In the rows, zero is written as 128.
Each path below is one point turned by a fixed rotation once a step. After each direction that follows a path, write how fast that rotation turns it, in degrees each step (0 if it stays still).
Each turn is a multiple of 5 degrees from 10 to 175, or 0.
Each row of a path follows its step; steps can be skipped.
path 1
step 0: [103, 116, 72, 98, 161, 185, 120, 141, 164, 117, 108, 122, 110, 95, 114, 122, 115, 119, 140, 151, 167, 132, 172, 131, 123, 109, 129, 125, 139, 123, 135, 146, 138, 127, 123, 159, 107, 126, 110, 88, 135, 113, 164, 154, 108, 99, 167, 145, 109, 134, 134, 133, 111, 174, 141, 81, 113, 120, 107, 149, 142, 122, 99, 147, 185, 75, 132, 125, 168, 158, 88, 140]
step 5: [116, 119, 151, 116, 95, 144, 104, 134, 70, 117, 125, 115, 105, 122, 132, 80, 107, 89, 121, 146, 145, 131, 127, 133, 153, 131, 150, 126, 156, 136, 93, 95, 136, 111, 118, 165, 171, 177, 147, 156, 117, 175, 153, 142, 122, 94, 118, 119, 142, 115, 153, 118, 103, 122, 155, 111, 151, 154, 185, 122, 144, 132, 176, 134, 101, 126, 113, 175, 95, 92, 150, 138]
step 8: [81, 130, 153, 159, 141, 131, 135, 99, 147, 143, 141, 114, 75, 99, 165, 116, 93, 115, 121, 159, 102, 121, 165, 153, 88, 127, 125, 122, 133, 123, 88, 118, 110, 135, 131, 122, 152, 129, 108, 125, 115, 173, 105, 140, 113, 97, 128, 109, 158, 142, 130, 148, 107, 138, 141, 132, 152, 127, 159, 120, 165, 121, 136, 126, 179, 62, 177, 171, 170, 136, 138, 106]
step 10: [122, 148, 121, 152, 126, 121, 86, 140, 156, 100, 174, 172, 145, 126, 154, 135, 130, 157, 139, 128, 118, 103, 124, 119, 115, 94, 151, 131, 85, 87, 183, 138, 131, 129, 131, 145, 123, 117, 118, 115, 121, 109, 126, 83, 115, 108, 123, 154, 143, 118, 107, 153, 137, 161, 105, 109, 143, 103, 163, 85, 170, 154, 106, 148, 148, 73, 96, 159, 130, 118, 94, 85]
step 12: [121, 144, 150, 130, 105, 113, 70, 145, 132, 106, 120, 146, 126, 166, 149, 144, 130, 176, 160, 150, 123, 168, 115, 140, 149, 125, 68, 136, 132, 180, 103, 116, 126, 147, 149, 142, 93, 166, 129, 141, 150, 115, 97, 174, 95, 106, 180, 131, 133, 95, 107, 118, 132, 131, 94, 114, 140, 115, 136, 127, 129, 166, 117, 143, 148, 131, 127, 125, 127, 77, 90, 103]
step 17: [111, 136, 112, 153, 127, 140, 169, 165, 127, 136, 137, 89, 142, 119, 162, 130, 114, 134, 128, 146, 153, 115, 138, 132, 144, 121, 160, 124, 176, 88, 132, 157, 137, 198, 177, 117, 129, 121, 133, 155, 110, 129, 163, 115, 84, 108, 116, 118, 140, 157, 134, 115, 125, 139, 110, 137, 145, 165, 150, 174, 83, 131, 119, 125, 93, 72, 102, 109, 159, 177, 111, 123]
step 30: [144, 84, 147, 93, 160, 123, 54, 137, 152, 146, 97, 75, 128, 133, 131, 129, 139, 121, 154, 122, 134, 121, 160, 104, 113, 152, 94, 159, 184, 90, 86, 127, 141, 138, 124, 156, 133, 139, 119, 102, 124, 124, 139, 122, 130, 91, 141, 138, 130, 155, 131, 79, 134, 159, 106, 95, 119, 176, 139, 104, 123, 102, 112, 118, 140, 144, 103, 157, 125, 98, 107, 120]
step 39: [107, 52, 99, 93, 162, 161, 137, 160, 148, 100, 165, 120, 148, 132, 89, 140, 101, 154, 156, 127, 151, 111, 126, 180, 145, 155, 117, 92, 144, 142, 151, 135, 117, 104, 154, 184, 142, 102, 138, 137, 150, 160, 129, 140, 129, 116, 161, 105, 129, 140, 97, 128, 121, 106, 160, 135, 138, 150, 144, 127, 149, 117, 108, 143, 174, 114, 112, 143, 153, 119, 130, 83]
step 40: [90, 177, 152, 102, 100, 179, 80, 185, 174, 140, 191, 88, 113, 96, 127, 101, 108, 132, 112, 126, 117, 110, 137, 87, 121, 116, 141, 106, 148, 130, 124, 118, 150, 124, 121, 141, 122, 138, 122, 122, 113, 140, 157, 107, 147, 110, 104, 118, 143, 128, 123, 132, 114, 126, 98, 117, 161, 131, 113, 98, 158, 107, 116, 137, 97, 128, 64, 129, 159, 129, 154, 142]
Speeds:
[126, 123, 129, 123, 125, 122, 138, 130, 130, 124, 137, 122, 127, 131, 131, 129, 125, 138, 126, 136, 125, 131, 113, 130, 129, 131, 131, 134, 125, 131, 140, 134, 127, 116, 123, 120, 127, 128, 126, 129, 128, 125, 127, 133, 126, 136, 136, 118, 128, 122, 144, 123, 121, 127, 136, 125, 129, 133, 138, 117, 123, 125, 122, 127, 126, 121, 122, 124, 120, 122, 114, 122]
135
[139, 126, 127, 120, 115, 137, 134, 130, 124, 123, 122, 132, 134, 124, 141, 122, 119, 132, 121, 129, 130, 137, 129, 122, 124, 125, 129, 126, 124, 127, 124, 118, 138, 134, 141, 140, 127, 131, 134, 120, 130, 122, 131, 131, 130, 134, 120, 132, 128, 130, 126, 119, 123, 132, 126, 126, 130, 136, 127, 119, 126, 135, 131, 128, 129, 123, 116, 127, 121, 135, 125, 121]
60
[133, 129, 129, 137, 133, 130, 145, 132, 124, 130, 121, 125, 129, 121, 131, 122, 134, 136, 124, 120, 127, 128, 137, 128, 131, 126, 128, 121, 121, 139, 133, 132, 127, 121, 125, 132, 133, 127, 126, 129, 134, 130, 132, 125, 116, 127, 126, 130, 118, 129, 124, 130, 115, 132, 136, 123, 113, 128, 135, 124, 144, 123, 133, 130, 135, 130, 133, 137, 129, 122, 131, 125]
140
[137, 131, 130, 136, 135, 123, 122, 130, 132, 127, 124, 125, 131, 125, 146, 128, 135, 128, 123, 129, 133, 131, 125, 128, 124, 139, 127, 133, 135, 132, 130, 139, 125, 126, 133, 135, 114, 121, 130, 137, 129, 115, 127, 133, 129, 133, 138, 125, 134, 134, 123, 123, 128, 131, 127, 141, 125, 137, 132, 140, 127, 123, 133, 122, 128, 134, 123, 125, 132, 126, 136, 122]
135
[122, 127, 136, 127, 125, 132, 122, 130, 134, 128, 131, 132, 129, 132, 131, 131, 136, 128, 123, 135, 127, 125, 133, 117, 129, 132, 127, 123, 126, 123, 151, 137, 134, 128, 124, 131, 123, 134, 136, 122, 127, 125, 121, 134, 126, 124, 114, 138, 123, 134, 137, 127, 124, 117, 125, 142, 127, 126, 125, 123, 134, 127, 125, 137, 124, 125, 134, 129, 122, 129, 137, 129]
120
[121, 124, 133, 133, 132, 127, 121, 134, 124, 121, 128, 123, 131, 128, 121, 122, 122, 133, 130, 122, 129, 128, 120, 120, 129, 130, 126, 120, 126, 131, 125, 132, 123, 134, 126, 131, 127, 127, 124, 120, 130, 122, 131, 121, 133, 124, 143, 130, 127, 131, 120, 130, 113, 117, 121, 129, 135, 132, 127, 118, 115, 132, 122, 137, 132, 143, 127, 138, 119, 123, 134, 128]
40
[128, 129, 133, 129, 123, 125, 129, 127, 128, 130, 128, 126, 133, 134, 126, 129, 132, 119, 116, 132, 135, 116, 136, 117, 126, 130, 123, 134, 125, 132, 126, 131, 136, 137, 139, 127, 134, 123, 130, 132, 129, 116, 124, 119, 118, 133, 123, 120, 121, 123, 126, 128, 132, 114, 129, 122, 125, 119, 134, 126, 113, 123, 129, 122, 132, 133, 135, 130, 133, 129, 115, 122]
10
path 2
step 3: [148, 142, 106, 145, 123, 115, 149, 108, 122, 92, 123, 112, 88, 121, 115, 148, 122, 132, 82, 144, 82, 109, 119, 149, 124, 89, 148, 162, 144, 133, 122, 142, 145, 108, 134, 91, 100, 100, 167, 170, 131, 123, 142, 136, 154, 202, 135, 148, 132, 119, 152, 149, 151, 130, 124, 127, 164, 180, 123, 112, 140, 138, 100, 146, 118, 160, 120, 127, 102, 129, 175, 150]
step 10: [178, 152, 139, 134, 120, 109, 168, 166, 139, 129, 109, 111, 116, 165, 113, 125, 114, 155, 143, 112, 137, 123, 157, 110, 126, 151, 139, 138, 145, 132, 100, 105, 138, 150, 123, 105, 78, 120, 135, 121, 123, 146, 132, 116, 84, 169, 99, 91, 133, 97, 149, 103, 162, 124, 122, 172, 82, 150, 102, 159, 109, 152, 132, 73, 98, 140, 111, 120, 125, 109, 139, 150]
step 15: [118, 162, 112, 123, 153, 146, 144, 183, 102, 102, 105, 144, 92, 105, 168, 167, 132, 133, 148, 131, 140, 131, 121, 134, 102, 98, 118, 152, 131, 74, 115, 137, 137, 113, 120, 143, 132, 100, 132, 130, 87, 92, 137, 142, 142, 128, 100, 118, 140, 138, 138, 186, 106, 142, 122, 140, 114, 177, 143, 161, 156, 146, 143, 76, 124, 116, 127, 155, 141, 116, 135, 177]
step 16: [105, 107, 123, 154, 105, 127, 103, 150, 150, 121, 149, 171, 131, 103, 172, 156, 125, 136, 123, 165, 87, 97, 132, 134, 139, 112, 96, 131, 168, 135, 135, 155, 136, 147, 159, 132, 104, 97, 185, 159, 117, 113, 162, 132, 147, 119, 119, 110, 133, 140, 118, 143, 162, 138, 84, 149, 163, 167, 130, 100, 137, 115, 87, 114, 123, 120, 114, 120, 153, 132, 174, 153]
step 18: [124, 152, 103, 169, 146, 102, 149, 163, 130, 143, 131, 131, 96, 123, 143, 145, 186, 173, 104, 83, 105, 98, 143, 120, 104, 95, 140, 136, 170, 127, 145, 139, 101, 121, 97, 116, 112, 128, 153, 152, 107, 84, 142, 126, 134, 153, 106, 130, 135, 149, 129, 126, 101, 162, 82, 135, 102, 148, 126, 151, 115, 147, 148, 109, 148, 180, 101, 135, 146, 125, 155, 146]
step 21: [128, 147, 111, 161, 138, 117, 115, 112, 150, 126, 142, 119, 107, 172, 110, 137, 114, 132, 87, 96, 106, 120, 118, 142, 133, 111, 141, 122, 175, 155, 102, 162, 142, 105, 137, 100, 89, 101, 166, 159, 159, 90, 134, 123, 129, 189, 108, 120, 137, 131, 133, 90, 149, 134, 140, 109, 153, 134, 121, 135, 103, 125, 165, 112, 134, 170, 86, 125, 82, 126, 111, 166]
step 27: [116, 100, 169, 135, 108, 134, 145, 173, 130, 131, 102, 147, 96, 133, 190, 87, 122, 140, 123, 148, 136, 138, 170, 132, 87, 131, 111, 135, 150, 138, 112, 111, 135, 140, 154, 131, 111, 155, 193, 116, 100, 138, 176, 134, 152, 134, 105, 150, 151, 73, 94, 139, 105, 138, 113, 129, 115, 103, 126, 99, 106, 157, 111, 95, 118, 139, 130, 125, 136, 133, 129, 137]
step 30: [107, 155, 124, 142, 144, 148, 143, 145, 100, 145, 134, 149, 139, 155, 156, 95, 136, 144, 111, 135, 128, 154, 152, 153, 117, 119, 143, 174, 161, 113, 88, 145, 188, 127, 194, 130, 102, 107, 158, 132, 88, 103, 124, 133, 126, 127, 121, 159, 120, 139, 118, 160, 91, 129, 113, 123, 154, 120, 118, 133, 120, 154, 97, 124, 109, 119, 90, 106, 162, 117, 106, 179]
step 42: [116, 111, 166, 116, 100, 125, 110, 147, 122, 82, 130, 118, 109, 157, 155, 142, 108, 174, 142, 153, 136, 131, 142, 102, 109, 127, 100, 107, 134, 141, 91, 151, 127, 134, 147, 98, 52, 78, 160, 144, 99, 135, 105, 114, 138, 137, 104, 97, 155, 106, 102, 106, 156, 126, 121, 129, 160, 158, 116, 120, 142, 164, 106, 129, 117, 116, 134, 152, 140, 133, 164, 152]
Speeds:
[131, 126, 136, 125, 129, 124, 134, 126, 137, 127, 130, 131, 123, 124, 137, 125, 129, 138, 131, 129, 135, 129, 123, 135, 127, 128, 127, 145, 129, 123, 131, 130, 134, 134, 131, 122, 114, 125, 121, 121, 122, 132, 128, 116, 127, 125, 119, 130, 124, 132, 115, 137, 128, 124, 127, 123, 126, 133, 132, 116, 126, 130, 126, 120, 137, 115, 139, 131, 123, 128, 129, 123]
25
[127, 123, 131, 143, 130, 118, 121, 129, 114, 124, 132, 131, 129, 125, 141, 135, 117, 125, 125, 121, 130, 125, 139, 132, 130, 124, 136, 134, 126, 135, 134, 132, 114, 120, 127, 127, 123, 140, 124, 123, 124, 130, 140, 128, 128, 123, 130, 130, 134, 135, 132, 128, 131, 135, 123, 133, 132, 124, 121, 123, 117, 127, 131, 130, 129, 124, 137, 126, 135, 130, 123, 125]
160
[123, 130, 126, 132, 128, 124, 139, 131, 134, 130, 124, 133, 125, 132, 123, 132, 128, 130, 132, 130, 140, 140, 132, 127, 127, 128, 125, 134, 134, 125, 128, 121, 134, 126, 131, 135, 133, 125, 123, 119, 120, 115, 131, 129, 121, 123, 125, 147, 127, 134, 139, 126, 133, 131, 133, 139, 115, 125, 126, 135, 128, 129, 130, 138, 117, 121, 131, 135, 130, 119, 126, 127]
140
[117, 130, 134, 134, 129, 115, 136, 121, 137, 123, 141, 134, 125, 127, 136, 139, 132, 127, 134, 125, 122, 134, 120, 124, 128, 133, 120, 128, 129, 138, 126, 123, 118, 129, 129, 124, 127, 130, 130, 133, 134, 125, 135, 128, 138, 130, 125, 131, 130, 120, 124, 121, 135, 116, 136, 126, 140, 127, 136, 128, 131, 130, 130, 140, 124, 128, 125, 127, 124, 123, 136, 130]
140
[131, 134, 121, 147, 121, 128, 129, 122, 131, 129, 124, 135, 120, 135, 130, 139, 132, 131, 105, 128, 139, 122, 124, 133, 129, 127, 129, 117, 126, 121, 129, 123, 123, 135, 133, 123, 137, 131, 128, 131, 131, 132, 121, 121, 123, 128, 126, 128, 123, 139, 132, 130, 128, 118, 128, 123, 129, 130, 130, 119, 132, 127, 129, 128, 127, 130, 121, 129, 131, 127, 124, 124]
25
[134, 127, 128, 129, 133, 115, 127, 140, 130, 130, 128, 126, 121, 122, 131, 130, 129, 127, 128, 123, 133, 135, 131, 119, 118, 130, 135, 119, 125, 124, 132, 127, 126, 136, 121, 128, 136, 122, 135, 125, 124, 139, 120, 125, 135, 124, 135, 124, 135, 117, 126, 122, 126, 128, 122, 124, 115, 130, 128, 127, 125, 136, 130, 132, 136, 127, 135, 120, 127, 109, 125, 128]
80
[118, 134, 116, 134, 140, 138, 122, 129, 123, 134, 129, 125, 140, 128, 136, 130, 120, 118, 133, 120, 125, 129, 116, 132, 126, 124, 126, 124, 129, 114, 128, 132, 129, 135, 136, 133, 125, 121, 127, 131, 132, 131, 137, 129, 126, 120, 122, 127, 130, 130, 129, 124, 132, 126, 128, 124, 126, 133, 138, 137, 127, 120, 126, 125, 130, 112, 125, 124, 130, 120, 124, 129]
45
